One turn moves each row of this set onto another row. After a few examples, where does it send each row asked below?
q183: 20  -8  56  10  -6  35  -37  23  -10  11  1  30  -2  25  -20  17  -13  -8  -32  34  5  -4  -17  31  23  35  -21  -12  -37  27  -38
q991: -66  35  7  67  -2  13  13  -35  24  -8  -9  35  -1  -4  26  -32  11  -12  -11  -19  -37  13  -12  -31  17  31  -33  3  -5  21  -9
q686: -5  -27  38  6  -1  -11  -52  -11  35  -5  15  13  16  -7  39  45  28  -21  -28  24  3  -26  -13  9  -17  18  2  34  10  -8  -30
q62: -5  44  -4  46  -3  6  7  -26  22  5  -18  20  11  -58  -22  6  -19  2  8  35  -31  26  -15  -13  6  41  -29  -18  -36  11  -31
q342: -13  23  49  -8  -6  -11  -55  9  2  -2  16  -8  -16  15  38  38  21  -14  -18  28  -15  3  25  1  -25  20  -38  65  17  9  -1
q121: 49  -24  -16  -18  12  -27  40  24  -31  0  7  -26  -57  16  -21  -17  -1  25  4  -32  6  8  -18  13  23  -10  -30  -15  -16  35  15
q70: -47  16  -14  43  -8  10  -21  -38  14  12  -16  28  38  -15  1  -47  -44  23  35  7  -5  26  -13  -3  36  -10  11  -14  -15  20  4
q250: 0  13  -3  -24  9  -36  -45  7  -30  19  6  -9  -43  16  7  -7  -34  51  32  -18  -8  16  3  9  16  -10  -54  25  -18  60  23
q732: -21  -27  -40  -35  -23  -18  -8  -19  5  -20  2  1  4  24  34  -2  29  -42  19  -29  8  4  1  -4  16  -37  -6  62  33  -20  9
q687: -20  -24  -41  -37  -19  -22  -10  -29  -3  -19  4  4  11  23  25  0  21  -45  17  -21  3  9  0  1  19  -44  -1  67  23  -14  6
q129: -51  37  16  57  13  18  8  -50  32  -10  -16  45  8  -4  37  -29  0  6  -6  -13  1  -5  0  -45  10  31  -22  -11  -18  29  -2
q107: 33  -18  -8  -36  17  -18  6  19  -28  10  9  -15  -71  9  -9  -11  -25  40  8  -16  -2  19  -12  22  27  -17  -48  -4  -6  53  14
q226: 45  -40  -18  -32  15  -7  34  31  -30  -7  17  -9  -54  17  -24  -15  -12  33  1  -31  6  4  0  11  27  -9  -49  -5  -14  35  9
q561: 48  -35  -27  19  2  -6  -10  -9  25  -6  22  15  32  -1  48  44  16  -41  -6  38  -2  9  5  3  16  2  22  34  -2  -11  -5
q90: -38  12  -12  46  -19  15  -32  -30  27  18  -12  21  41  -12  -1  -40  -40  23  30  2  -4  28  -15  3  38  -16  6  -19  -15  17  -1
q728: 30  -57  -13  6  8  21  51  -1  29  -12  5  15  3  0  5  -13  25  -11  -10  -19  17  -25  -37  3  16  -3  27  -28  -6  -28  -17
q167: -46  35  11  57  9  20  12  -44  46  -4  -16  33  8  3  43  -27  7  0  -8  -12  -5  -3  -8  -51  17  32  -14  -12  -20  33  -3
q430: 0  44  -16  39  19  -13  26  -55  22  6  -18  32  2  -58  -3  0  -25  12  14  28  -22  25  -14  -19  -1  5  -21  -19  -31  19  -15
q73: -22  19  58  -8  -4  -9  -58  1  1  -3  13  -4  -3  14  38  36  20  -10  -23  20  -11  -5  24  7  -25  16  -31  62  13  9  -2
q143: 80  -26  -13  -13  -4  17  -8  4  20  -6  18  -1  32  -16  24  47  -11  -21  -1  17  9  5  18  -6  17  12  4  39  -25  -26  -10
q936: 36  16  -45  -4  24  -18  37  -17  -19  -4  -10  -2  -36  23  23  0  21  21  40  -25  6  -19  42  -37  -30  -37  -24  -8  4  28  15
q393: 5  -25  33  -44  11  -17  -1  18  -39  -14  -1  -24  -47  57  -35  -37  9  25  29  -11  -7  -14  -10  -21  15  15  -3  -5  21  32  -2
q591: 22  14  -9  -69  -13  18  25  46  -22  -27  -19  -16  36  -31  -9  28  -23  -2  5  0  19  10  3  37  13  6  -25  20  7  3  -2
q679: 28  -3  24  -29  -7  22  49  -75  4  -20  21  3  8  -27  -7  10  19  -31  8  -6  18  11  -4  -41  33  -10  -2  -40  13  28  -6
q555: 71  -16  -11  -22  4  10  2  14  26  -4  10  5  42  -27  29  50  -13  -19  6  17  23  -10  22  -6  8  23  -4  39  -17  -16  4
q225: 14  43  35  -39  10  16  14  7  -21  -32  -13  -18  -3  18  7  24  29  -23  -28  15  -38  25  48  -11  4  32  -46  35  27  20  14
q180: 71  -17  -12  -26  -5  16  -9  26  24  -4  2  5  39  -25  20  50  -18  -22  13  11  27  -10  21  -5  12  15  -9  40  -12  -15  -2
q303: 23  -6  33  -23  13  2  -29  9  11  -26  -10  -2  -11  28  -5  -2  -23  42  44  -29  42  -35  21  -65  8  30  0  -5  -17  24  9
q799: -68  38  3  50  2  15  11  -50  24  -20  -12  41  -2  2  29  -31  14  -1  -21  -24  -20  11  0  -36  25  34  -26  3  -6  26  -6
q689: -5  57  1  31  15  0  11  -35  19  1  -15  26  4  -65  -22  13  -19  13  -1  38  -31  22  -9  -10  -4  26  -17  -17  -24  18  -34
q433: -20  37  14  -26  -1  0  -6  -29  -32  12  16  -3  13  -3  30  -29  23  -22  8  19  -9  45  -16  41  -13  -34  9  -39  13  52  13
q164: -22  -39  -19  -4  -24  -12  -44  -27  2  -1  2  31  11  20  32  32  18  -55  -17  10  -1  3  -16  16  29  -27  -5  55  1  15  -22
q379: -28  13  -34  42  -11  21  -2  -17  18  2  -10  29  55  -20  -2  -47  -35  16  32  -6  -5  24  -9  6  42  -2  23  -15  -5  2  -2
q691: 4  -7  30  -16  -4  -15  -8  18  -45  -14  14  -33  -46  66  -41  -35  -1  23  22  -5  9  -17  -11  -16  27  10  -3  -10  9  40  3
q685: 49  12  -8  -5  20  13  37  11  -30  -14  -8  5  -53  53  16  -10  23  18  11  -18  20  -19  36  -10  -27  -5  -29  -38  7  31  3
q965: 56  13  19  2  19  9  20  35  -30  -8  0  -7  -36  55  -13  -19  19  13  -9  -24  20  -32  25  -2  -15  17  -30  -39  -10  40  0
q611: 47  6  16  -6  18  10  25  44  -46  -15  1  2  -35  61  1  -11  17  28  5  -6  14  -17  35  4  -26  22  -23  -27  -6  33  -2
q558: 1  14  73  8  -11  29  5  4  3  -27  47  18  11  -9  42  8  -31  5  -20  -20  31  41  -10  7  32  18  -7  -20  -18  51  19
q477: -16  -7  -3  28  0  -16  14  -25  -30  1  33  6  -45  52  14  -14  35  -25  -10  36  -54  31  -30  21  24  -15  -5  14  16  14  -6
q399: 0  53  -18  41  6  -13  21  -52  26  4  -14  30  -2  -49  -2  13  -21  1  17  30  -22  27  -22  -16  -2  -1  -22  -19  -33  23  -30
q353: -23  -34  -32  -33  -28  -3  -17  -26  -10  -4  -5  -2  8  30  34  1  26  -50  6  -20  -5  -3  -6  -1  24  -45  8  65  11  -8  -11
q843: -8  19  -2  -7  -7  6  0  10  -47  29  18  -41  1  -44  -31  -20  19  -18  37  -16  -23  -21  32  -31  -4  36  -6  -15  10  -18  11
q971: -9  18  53  -3  -4  -10  -51  3  2  -5  25  -4  -8  14  51  35  22  -11  -29  15  -15  -16  3  12  -31  23  -25  57  4  -2  -21
q885: -10  42  -32  8  2  8  -6  50  -56  -3  30  1  -3  -5  15  -35  -4  -43  19  -45  -13  18  29  -9  4  37  -16  1  -31  2  24
q132: 18  -15  43  -35  4  3  -17  17  -22  -21  -3  -16  -39  57  -21  -28  -18  32  41  -13  22  -21  -3  -33  24  23  10  -19  17  33  2
q278: -20  -1  6  -42  -7  9  11  6  1  -62  30  -28  22  26  12  -28  10  -1  2  -39  -1  6  12  2  27  -1  -20  30  60  -26  23
q322: -39  8  -38  46  -14  28  1  -13  25  0  -15  21  47  -24  -9  -48  -26  -4  30  -4  -11  20  -15  -8  31  -1  15  -19  -14  -4  -8
q645: -20  10  23  6  -20  0  5  17  -41  -16  18  -5  -35  -42  -38  7  -12  -27  7  -72  -10  12  25  -35  20  22  -38  14  -24  -8  -2

q728 moves to -> q477
q965 moves to -> q121
Now these:
q167 moves to -> q399
q303 moves to -> q936
q679 moves to -> q433
q843 moves to -> q885
q107 moves to -> q132
q180 moves to -> q732
q393 moves to -> q611
q687 moves to -> q73
q129 moves to -> q430
q799 moves to -> q689
q686 moves to -> q561
q591 moves to -> q278
q991 moves to -> q62
q353 moves to -> q971

